In the rows, 128 means zero.
Turns in one plane each, and the order they were made in; the first pair answered
L:
[124 141 129 162 138 108 118 125 130 111 130 113 122 148 122 140 127 132
 128 128 130  96 124 124 118 120  93 128 102 119 134 129 160 113 121 134
 145 144 118 151 128 119 109 117 142 128 123] |-> [118 137 130 166 139 105 118 123 125 111 128 116 120 148 123 137 126 130
 126 128 134 104 120 124 127 127  89 131  99 122 127 128 163 112 120 123
 143 143 120 154 124 124 116 118 144 125 121]
[131 165 154 132 122 149 147 139 133 138 108 126 140 109 136 173  90 118
 140 139 100 123 125 149 121 115 150 132 156 141 117 130  97 113 159 118
 133 146 120  90 183 127  98 142 125  77 115] |-> [132 160 154 143 126 143 146 140 132 138 111 124 139 109 136 171  95 113
 144 138 103 130 125 153 117 121 146 141 154 138 116 138  96 109 162 113
 138 142 124  99 183 129 100 143 129  66 115]
[113 132 133 122 141 136 134 132 129 123 116 116 126 133 129 133 120 127
 100 123 125 125 117 136 129 123 131 138 113 124 143 132 140 119 125 124
 130 127 122 135 114 105 132 128 145 132 119] |-> [114 131 133 121 140 136 135 132 129 122 116 115 126 132 129 134 120 128
 102 123 125 124 116 136 127 121 131 137 115 123 144 132 139 119 124 125
 129 128 121 134 114 105 132 128 145 130 120]
[ 93 135 122 127 132 117 128  98 123 114 131 140 102 138 145 130 127 120
 110 135 133 143 124 136 150 154 122  90  98 136 141 106 130 143 119 110
 107 133 127 149 129 148 175 126 103 147 127] |-> [ 97 143 119 112 127 125 131 100 128 112 130 140 104 136 143 135 124 129
 109 138 125 126 128 132 144 141 131  80 104 133 148 101 130 146 115 124
 102 137 119 135 135 138 166 126  94 160 132]
E:
[126 138 101 104 130 136 136 115 145 116  84 117 154  86 157 128 115 128
 123 135 143 162 124 182 144 147 162  83 129 135 133 118 126 116 121 122
  93 106 140 153  84 111 150 127 105 123 139] |-> [119 147 102 100 134 128 136 104 142 115  81 122 153  92 153 132 119 130
 121 135 146 159 124 171 162 150 155  71 125 139 121 118 137 115 127 117
  95 120 126 152  90 106 148 128 101 126 132]
[ 97  84 101 104 121 116 139 114  62 150 132 157 119 110 128  89 104 137
 115  84 104 125 101 177 135 182 172 113 119  97 110 126 129 127 120  96
 114 101 163 140 100 112 147 130 149 136  98] |-> [ 94  87 101 101 121 114 139 109  60 151 130 163 119 111 128  92 107 138
 114  85 106 123 102 173 141 181 174 109 120  98 106 123 133 130 122  92
 113 105 159 136 101 109 146 132 145 138  97]
[172 121 132 115 175 127 110 137 124 160 114 122 100 114 124  91 135 152
 113 136 111 155 145 129 149 119 129 141 138 144 113 134 152 131 137 136
 139 155 111 140 159 122 130 144 138  97  93] |-> [178 113 130 120 173 132 111 145 125 160 116 115 103 109 127  88 132 150
 116 136 110 158 144 137 137 119 130 153 138 140 120 138 145 128 132 138
 138 144 122 145 154 127 133 142 143  93  97]
[145 117 167 119 128 132  88 120 110 117  96  67 159  99 103  76 111 158
  87 109 127 143 140 120 124 148 115 156 130 156  61 142 169 122  83 127
 126 126  72 154 156  65  96  97 154 136 119] |-> [160 102 162 119 117 149  90 144 120 119  96  61 161  83 111  67 107 158
  88 114 121 147 141 138  89 138 132 178 140 149  85 140 146 129  71 137
 117 102 103 150 143  75 103  95 154 134 126]
M:
[125 120 108 119 109 142 126 125 141 138 137 157 123 121 151 136 153 119
 135 145 142 123 145 143  87 131 156 129 162 134 142 124  80 134 151 122
 112 142 167  93 112 114 134 149 106 137 141] |-> [133 115 110 127 112 135 122 123 132 145 141 159 133 119 145 128 160 119
 137 138 152 130 140 137  98 134 149 147 168 138 119 134  85 123 162 113
 124 150 157  91 110 107 118 156 122 119 130]
[130 120 119 130 136 118 122 133 100 140 110 136 144 110 111 126 125 142
 116 118 136 154 117 115 167 142 126 153 133 145  81 132 139 110 133 106
 133 128 121 119 105 131 119 135 153 105 113] |-> [117 118 121 132 138 114 123 129 103 129 106 124 135 116 117 129 115 139
 113 116 130 159 111 117 174 152 114 140 113 145  90 127 153 115 123 106
 129 120 125 137 105 143 135 130 148 113 118]
[161 127 147 115  86 150 119 131 138 145 137 129 131 117 133 111 115 138
 148 128 120 123 149 151 100 110 150 123 159 123 117 107  97 144 119 143
 110 136 137 119 114 125 124 142 150 140 135] |-> [167 124 147 124  88 145 117 130 132 150 139 131 139 117 128 106 117 139
 152 123 126 127 144 149 107 111 143 135 161 126 101 116  99 133 128 134
 119 142 130 119 112 121 113 147 163 126 127]
[114 154 164 167 112 161 136 117 120 150 190 159  94 146 153 151 113 141
 132 172 121 152 119 127 136 149 120 122 110  92 148 106 115 140 118 137
 124 119 112 115 146  99 156 135  95 149 127] |-> [122 154 161 163 109 164 136 120 118 154 192 165  97 144 152 151 116 143
 133 173 123 149 124 125 129 143 128 129 121  91 148 109 108 141 121 137
 125 123 112 105 147  93 150 137  95 145 125]
T:
[ 91 126 112 136 139 134 136 124 124 121 116 126 140 140 135 144 125 154
 118  98 115 131  95 172 155 132  74 138 119 127 100 112 161 121 102 146
 127 117 105 198 141 144 119 142 157 131  93] |-> [ 82 144 110 123 138 125 141 109 121 125 119 149 133 152 132 153 136 153
 118 105 118 124 108 165 165 131  80 117 126 130  95 107 161 128 112 143
 124 137  90 188 152 133 119 144 139 140  93]
[157 139 103 112 132 130 128 114 112 144 129 161 131 134 117 141 157 126
 153 145 131 116 159 135 115 114 153 114 153 128 133 137 121 123 137 131
 132 154 121  78 135 102 114 137 119 125 117] |-> [169 127 103 116 125 144 126 131 120 139 130 145 134 121 122 134 149 127
 154 144 124 116 154 146  90 107 158 130 154 122 148 138 110 125 124 140
 130 134 143  82 126 110 114 133 126 125 124]
[ 80 121 150 116 110 135 111 134 114 116 145  87 153 116  87 180 110 152
 122  93 136  95 136 116 133  83 102 120  86 110 111 155 149 145  82 182
 133 122 131 105 145 108  74 137 113 146 144] |-> [ 80 118 152 119 111 134 109 135 114 115 145  84 154 115  86 179 109 152
 121  92 135  98 133 115 135  84  98 123  84 109 109 156 149 143  81 182
 133 121 132 108 143 110  73 139 115 145 142]
[112 104 118  98 111 113 130  93 107 110 139 188 108  86 141 130 144  95
 120 129 136 136 120 135 146 128 125 145 120 150  96 121 133 119 140 114
 109 150 128 111 149 145 165 143 125 124 140] |-> [113 106 117  89 106 120 132  98 112 112 141 190 108  87 144 132 147  95
 121 133 133 127 128 141 129 119 136 141 128 143 109 117 123 123 136 123
 103 149 134 101 153 143 165 141 117 129 145]
Q:
[117 126 114 115 127 125 148 108 114 148 109 206 143 142 148 113 135 127
  83 129 146 166 116 104 179 138 133 104 135 152 105  96 102 130 142  81
  94 146 116 103 137 159 160 129 140 142 128] |-> [182 103 112 122 109 162 143 165 136 140 127 151 181 104 142  98 118 145
  99 123 131 138 117 121  93  89 151 167 157 123 134 121  78 116 128 133
 122 118 141  84 127 144 107 131 177 126 134]
[124 116 137 153 119 136 106 137 151 107 128 104 120 129 144 136  95 138
 138 116 119 170 125 108  99 137 107 146 132 114 149 142 144 151 137 121
 140 118 136 141 105 154 147 119 141 128 140] |-> [109 120 137 151 121 128 108 124 146 108 123 116 112 137 144 140  98 134
 135 117 122 177 125 104 118 147 102 133 127 122 143 135 148 154 140 109
 133 124 131 147 106 159 158 121 134 133 139]
[112 152 110 124 152  62 170 109 119 120 196 117 102 145  85 164 161  97
 118 128  96 147 170 123 110 156  88 125 123 109 135 144 167 125 117 125
 179 134  99 180 166 120 114  97  99 141 132] |-> [103 136  96  75 129 102 176 118 122 139 167 171  89 131 109 156 158 103
  92 148  94 152 170 133 111 149 141 107 157 131 160  94 119 164  95 110
 118 117 138 138 141 138 153  98  58 177 147]
[120 137 119 128 110 144 118 143 117 108 112 134 145 109 138 128 110 122
 119 127 129 125  99 136 138 129 113 122 113 149 130 119 133 154 132 123
 147 106 142 118 100 155 166 122 119 136 114] |-> [133 136 120 138 113 144 116 153 121 102 120 113 154 106 132 129 107 123
 127 123 127 118  99 136 121 121 105 137 111 140 131 132 138 145 134 136
 163 103 139 121 103 148 149 122 134 127 113]
Pairs:
Between the rows of a pair lie two turns.
[152 133 116  99 128 166 165 173 122 120 114  85 136  93 126 121 136 160
 116 140 129 110 136  99 126  61 157 117 142 140 131 117 148 129 161 158
 147 149 120 106 141 127 107 136 150 174  90] |-> [132 151 122 124 146 131 167 148 118 116 131  79 128 115 119 134 145 146
 128 133 137 119 143  91 144  80 127 106 118 134 115 137 177 115 177 150
 169 168  96 137 159 123 108 134 155 159  82] => Q, L
[129 122 126 143 127 131 143 124 136 138 142 114 150 117 131 119 130 129
 132 121 123 144 140 119 122 131 115 151 137 134 118 156 142 117 142 124
 141 142 125 124 121 118 116 139 136 108 112] |-> [129 113 120 124 117 147 146 130 139 146 131 135 145 109 138 115 128 133
 122 130 122 145 140 124 119 126 137 146 152 142 131 135 121 133 133 120
 114 134 143 104 111 125 130 141 120 123 120] => Q, Q
[ 97 119 139 123 124 109 133 112 140 131  97 148 120 147 134 121 122 116
 139 141 123 138 109 130 133 139 112 129 112 124 121 130 117 119 117 116
 107 117 140 136 111 131 152 123 108 121 139] |-> [126 109 137 123 117 127 132 136 147 131 101 136 135 130 132 114 119 125
 143 142 118 128 108 139 100 118 125 156 128 116 131 135 101 115 114 134
 113 107 150 123 107 123 131 126 122 113 140] => Q, M
[115 130 114 102 133 126 148 114 119 143 130 203  85 129 139 123 150 124
 133 163 153 155 138 148  99 140 166 121 186 125 143 127  50 135 153 113
  88 136 160 111 135 125 171 115  93 144 140] |-> [139 112 114 116 130 136 141 132 118 147 134 191 102 114 136 109 149 127
 137 156 156 161 132 154  82 133 168 158 196 122 139 138  40 126 156 114
  99 124 172 107 122 125 153 120 118 124 133] => M, T
[110 107 131 122 155 103 144 121 110 132  94 124 120 126 133 138  83 131
 117 131  87 102  86  98 142 129 157 135 125 133 103 103 154 141 121 107
 117 139 140 147  96 143 116 149 129 154 139] |-> [120 117 129 107 150 111 147 126 117 131  98 123 124 124 130 145  85 138
 120 135  80  84  98  96 125 112 169 132 138 125 115 102 148 147 121 124
 118 145 135 131 104 129 100 149 121 161 142] => L, M
[117 124 154 101 132 119 139 100  81 145 174 168 138 146 122 128 160 120
 126 110 164 162 133 102 190 137 170 154 163 163  91 105 126 120 170  98
 103 173  80  88 113  85 101 140 117 115 108] |-> [110  91 149 100 124 138 136 117  85 149 156 172 131 131 139 113 145 114
 113 115 161 186 117 116 186 150 181 163 159 174 108  85 107 133 146  81
  73 135 122  94  83 119 140 136 112 125 115] => E, Q
[122 127 134 154 149 117 131 111 124 102 124  94 125 152 113 137 124 114
 133 133 118 114 137 141 139 136  89 121  97 126 122 145 152 116 135 151
 149 118 134 138 117 147 136 152 141 109 121] |-> [113 151 130 135 146 114 138  98 126 108 127 121 118 164 113 150 139 116
 136 143 119  99 157 137 140 129 106  98 109 126 125 137 145 127 142 156
 141 138 122 121 132 132 134 153 116 121 126] => T, T
[142 125 108 168 110 133 155 168 133 119 153  88 121 115 153 121 133 145
 155 123 139 155 129 167  44 102 146 146 147 103 161 140 110 164 111 180
 124  95 131 127 110 135 120 116 140 166 175] |-> [ 89 127 120 195 139  88 148 119 104 120 138 105 102 145 149 121 136 127
 141 109 163 203 102 145 143 161  94 117 101 130 106 140 160 149 127 121
 125 111  99 173 109 158 157 118 145 155 153] => T, Q
[155 102 122 132 123 168 155 101 136  76 135 161 115 142 108 129 140 103
 156 138 129 119 151 110 147 149 117 100 122 142 160  78 164 118 124 130
 128 132 141 130 110 144 176 119 135 156 119] |-> [169 104 127 151 128 159 151 106 138  68 146 134 126 140 100 129 139 102
 169 130 127 114 149 109 131 144 100 117 116 131 156 100 177 100 130 145
 155 135 129 145 118 136 154 119 157 140 114] => Q, Q
[114 145 128 124 133 115 135 101 124 114 128 141 106 139 130 154 137 111
 146 129 138 128 151 139 132 149 116  83 123 143 139 119 128 135 133 118
 111 128 122 148 147 132 156 120 106 128 141] |-> [146 124 125 127 120 138 133 135 135 115 133 126 122 116 134 141 131 115
 153 132 134 124 153 157  82 128 135 123 139 131 162 127  98 135 124 137
 113 104 153 136 132 132 144 122 121 117 148] => Q, L
